The rows of Z fall into several groups, which share some directions, and each row is roughly a mix of its group's hidden directions.
Z:
315, -269, -227, -136, 83, 321, 439, -116, -66, -240, -60
61, -126, -109, 234, 169, -440, 113, -222, -259, -13, -432
-3, 434, -194, 6, -449, 159, -24, -134, -306, -171, 173
287, 45, 301, 373, -294, 3, -295, -166, 243, 178, -136
-223, -37, -300, -165, 131, 549, 90, 66, 150, -284, 146
0, 67, -574, 322, 83, 135, -125, 127, 121, 212, 266
357, 200, -59, 12, 490, 141, 87, -167, 101, 96, 372
-358, 179, 296, 239, 157, 33, -50, -62, -416, 15, -338
25, -74, -387, 163, -93, -6, 548, -94, 41, -294, 190
233, -354, 380, 301, -8, -115, -251, -190, 220, -89, -205
174, 58, -132, -191, 263, -179, 462, -94, 231, -77, -392
-6, 116, 4, 189, 10, -461, 196, 402, 400, 20, -40
-6, 304, -36, 16, -442, 11, -378, -120, -115, 314, -257
-479, -27, 202, -50, 53, -18, -276, 253, -157, -103, 415
-375, 253, 286, -6, 399, -79, -255, -198, -71, -19, -250
-160, 278, 44, -166, 268, 189, 114, -391, -208, 18, -419
47, -426, -229, -125, -69, -273, -348, 53, 0, 197, -361
-156, 17, -150, 478, 330, -92, -92, -317, 186, 32, 294
460, 29, 27, 69, 359, 32, -227, -109, -44, -103, -448
-135, -100, -447, 185, -66, -80, 248, 53, -328, -369, -209
-65, -298, -339, -415, -150, 237, 114, 253, -243, -39, 165
196, 154, -228, 47, 45, -183, 5, -157, -79, -490, 449
319, -328, -52, -32, 106, 159, -155, 206, 238, -475, 160
-170, -156, 47, 628, -51, -122, -17, -311, 118, 152, -151
545, -278, 16, -355, 92, -32, -87, 156, 232, 102, 137
-20, -194, 356, -24, -463, -72, -338, 63, 336, -28, -87
215, -238, 242, -29, 282, -94, -140, 176, -8, -423, 379
-18, -72, -209, -206, -309, 203, -39, 163, -290, 280, 454
-56, 45, 43, -186, 624, -44, 344, -180, -137, -122, -88
-323, -147, -149, -91, 522, -37, 26, -37, -407, 124, -105
39, 67, 137, 404, -372, -43, -497, 49, -17, 201, 74
-452, 254, 207, -140, 42, -244, -226, -9, 399, -11, 146
131, -151, 327, 124, -303, 367, -207, -323, -281, -63, 69
-99, -477, -29, -124, -132, 310, -4, 131, -272, -69, 401
-133, -243, 124, -12, 102, -397, -201, -203, 435, 54, -302
201, -13, 235, -250, -332, -439, -57, 247, 149, 234, 149
-587, -31, 55, -221, -331, -74, 144, 170, 165, -169, 82
152, -223, 29, 192, -143, 140, -496, 239, 232, -112, 323
171, -380, -267, 223, -257, 256, -224, -19, -332, 137, 134
376, -148, 73, -440, 73, 366, -212, 18, 121, 38, -249
-567, 71, 278, 107, -165, 42, 29, 89, 17, -322, 259
-406, -16, 286, -100, -260, 341, -27, 406, -124, -51, -10
-262, 85, -348, 114, -198, 366, -95, 2, 89, -407, 242
-96, 257, -483, -219, 264, 69, 266, 200, 11, -149, 245
-47, -256, 17, -439, 65, -149, 164, 463, 200, -236, 9
182, 293, -260, 77, 256, -119, 442, 81, 351, -33, -161
445, -173, -307, 20, -185, 189, -47, -289, -29, 191, -329
-394, 56, 366, 284, -22, -102, -227, 23, 328, -272, -79
22, -382, 20, -57, -347, 284, -343, -217, 251, -174, 124
94, -66, -343, -432, 431, 70, 103, -138, -27, -210, -205
307, 171, -40, 610, 224, -100, -94, 123, 90, -110, 153
227, 70, 88, 399, -208, 89, -181, -199, -130, -264, 437
-160, 296, -187, 519, 206, -360, 86, 118, 5, -70, 96
414, -58, -362, -338, -56, 84, 312, 186, 118, 187, 117
15, 110, -34, 495, -383, -52, -99, -360, -251, 21, -115
183, 367, -15, 237, 199, -165, 314, 145, 451, 90, 43
104, -25, -156, -14, -438, -168, -316, -329, 363, 146, -84
-73, 128, 154, -426, 223, -65, -359, -150, -306, -16, -315
209, 304, 63, 486, 301, 54, -73, 38, 378, -69, -5
-178, -288, -163, 220, 7, -159, 139, -371, -399, 177, 251
-191, 80, 11, 31, 571, 129, 439, -18, -124, 57, 161
236, -16, -182, 30, 487, -94, 460, -247, 81, 91, -37
-269, 88, -61, -51, 522, -102, 302, -360, 164, -64, 54
325, -142, 264, 166, -164, -163, -283, -68, -77, 143, -487
-147, 100, 43, -179, -164, -519, 407, 133, -163, 179, 143
120, 241, -45, -82, -354, 165, -571, -68, 209, -99, -77
133, -40, 91, -7, -401, -44, 35, -245, 407, 453, 40
-47, -122, -255, 552, -189, 276, 256, -12, 230, -2, 86
-217, 70, -150, -249, 151, -197, 501, -279, -177, 228, -120
111, -244, 75, -16, -444, 325, -60, 221, 316, 214, 214
-1, -365, 102, 13, -114, -279, -280, -230, 304, 117, -391
500, 303, 94, -184, 167, 69, -237, -260, -232, 171, -6
-83, 98, 145, -43, 200, 329, -418, 211, 93, -256, 378
-121, 378, 225, -72, 154, -116, 443, 207, 125, -346, 1
-9, 178, 121, 265, -263, 281, -331, -394, -233, 191, 64
-398, -196, -28, -65, 96, 48, 80, 120, 583, 221, -40
-162, 181, 412, -244, 13, 142, 190, 119, 95, -486, -142
78, -92, -426, 174, -181, 357, 334, -320, -7, 84, 131
55, 72, -4, 539, 151, 295, 165, 49, -109, -211, -361
102, 129, -45, 19, 35, -28, -11, -88, -361, -378, -558
-87, 434, -62, 335, 103, -76, 480, -124, 165, 69, 135
-254, -235, -154, 283, 81, 13, 292, -33, 95, 536, 107
-473, 43, 209, -341, -19, 5, 202, 235, -51, -225, 298
372, 69, -142, -432, 33, -202, -135, 40, -90, -383, 239
118, -275, 233, 479, 357, -16, 147, -30, -159, 211, -175
-349, -267, -466, 140, -248, 227, 29, -223, -125, -20, 124
-328, 203, 44, -101, -18, 311, 287, -471, -140, 86, 188
82, -167, -242, 413, -258, 241, -233, 151, 103, -377, 76
-324, -122, -144, 205, -574, 93, 72, 24, 222, 183, -125
-287, 186, -283, -397, -84, 370, -95, -231, -101, -35, 226
145, -235, -289, 279, -127, -141, 384, -261, -89, 57, -352
-407, -204, 312, 383, 206, -66, 40, 67, -139, 20, -317
224, -119, 45, -32, -347, -297, -251, 434, 66, -198, 230
-169, 235, 224, -520, -61, -184, -205, -117, -84, 301, -173
142, 93, 102, 10, 108, 678, 26, -50, 29, -269, 192
329, 193, -13, -588, 131, 111, -27, 212, -194, -78, 120
-73, -158, 244, 250, -118, -117, 486, 338, -159, 141, 222
29, -122, -41, -303, -353, 136, -193, 87, 524, 203, 109
233, -291, 87, 220, -157, -107, -424, -52, 415, -131, -146
87, -105, -104, 274, 249, 100, -162, 222, -327, -486, -172
11, -356, -141, 207, -200, 73, -240, 109, 317, 163, 439
40, -334, -178, -295, 87, 445, -15, -144, -82, -319, 240
241, -160, -233, 304, -508, -150, 195, 120, 162, -184, 31
87, -220, -425, -161, 15, 308, 389, -17, 81, -246, 220
439, -160, 151, -264, -297, -333, -206, -171, 173, 109, -28
-157, 175, 57, -195, -175, 122, -16, 14, -198, 402, -530
-31, 327, 107, 353, -257, -296, -248, 78, -2, 364, -162
-155, -177, 247, 297, 329, -243, 21, -42, -278, 6, -416
-80, -361, 65, -319, -324, 141, -156, -183, -443, 45, 0
-277, 45, 184, -13, 157, -83, 1, 0, -133, 604, -311
151, 354, -151, -266, 216, 340, 185, -212, 100, -362, 4
-128, -253, -173, -74, -294, -47, 148, 102, 263, 392, -406
-380, -264, 235, -250, -378, -66, -321, 45, -190, 15, 59
117, -176, -185, -549, -34, -142, -42, 96, -221, 13, -403
435, 39, 280, -151, -349, -383, -102, 111, 66, -6, -192
-258, -167, -144, 51, 465, 273, 116, -173, 57, 188, 366
299, -226, 31, -440, -166, 313, -213, -55, 96, 78, -317
-171, 238, -138, -116, 37, -119, 379, 294, -199, 48, 467
-3, 82, 237, -200, 227, 238, 141, 285, -399, 240, -309
-91, 204, 256, 310, -37, -343, 426, -120, 306, 35, 54
119, -98, -197, -262, -222, 55, 194, 131, 62, 471, -401
292, 239, 361, -408, 78, -130, -83, -284, -13, 25, -272
175, -163, 138, -181, 194, 41, -162, -518, 127, 389, -120
379, -44, 283, -224, 326, -185, 113, -333, -33, 198, -210
302, 311, -178, 245, 357, 42, 343, -184, 138, -195, -86
-293, 85, -57, 11, 132, -119, -145, -107, 339, -420, 416
-279, 295, -233, -376, -13, 180, 432, -167, -100, 69, 35
18, 223, 26, -578, -327, 212, -168, 222, -99, 9, -29
-209, -251, -44, -326, 104, -56, -553, 235, -167, -1, -76
159, 277, -14, -260, 19, 172, -41, 132, -202, -383, 467
-59, -173, 471, 107, -225, 373, -45, -357, -48, -131, 139
-201, 61, 152, -136, -403, 429, -209, -151, -173, 5, 311
-426, -206, -68, -219, -447, 130, -72, 19, -309, -104, 138
-288, 32, 269, 27, 79, 165, 446, -185, 339, -267, 118
-297, 98, -213, -514, -216, 99, 39, 207, 332, 68, -34
-433, 110, -245, 304, 200, 336, 128, 63, -230, -144, -158
149, -228, -8, -106, -108, 9, -281, 57, 329, -11, 580
-321, -9, 243, 297, 212, -415, -181, 47, -113, 97, 317
-174, -64, 54, -354, 210, 130, -386, -67, 127, 118, 467
84, 405, -494, -202, 113, 47, 338, -120, -24, 30, 152
Here is one row of each group, with its name. Which group are the others in?
-153, -221, -39, -555, 37, 255, -309, 212, -128, -130, -57
N
221, -351, -115, 492, -159, -19, 148, -47, 236, -5, 303
K
-306, 244, 74, 29, 390, -199, 155, 62, -411, 255, 105
B
222, -41, 311, -395, 26, -238, -265, -228, 48, 343, -145
H

-25, -153, -302, 234, 255, -482, 210, 205, 134, 198, -115
B
171, 65, 45, 105, -544, 124, 106, -30, -3, 365, 348
N
279, -18, -235, -120, 150, 431, 179, -61, 51, -435, 202
B
-313, -315, -110, -153, -150, -224, 402, -318, -215, 87, 57
N
214, -44, 86, 275, -176, 296, -32, -26, 491, 13, 363
H
-158, -149, 267, 267, -122, 480, 75, 268, 127, 185, 246
K
318, 141, 297, 287, -115, -145, 36, 353, -98, -151, -374
H
303, -145, -444, 91, 289, 168, -193, -121, 233, 162, -250
N
-212, -245, -349, 446, 269, 179, 187, 99, -185, -115, 30
H
-368, -1, -155, 480, -156, -403, -98, -90, -50, -94, -138
N
253, -76, 243, -59, 60, -525, -223, -1, -37, 317, -248
N
-65, 44, -466, -393, -30, 189, 236, -252, 259, -131, -79
B
-138, 40, 329, 254, -268, -98, -479, -233, -145, -198, -78
K
-182, 438, 59, -227, 471, -102, 29, -284, 62, -61, -153
B
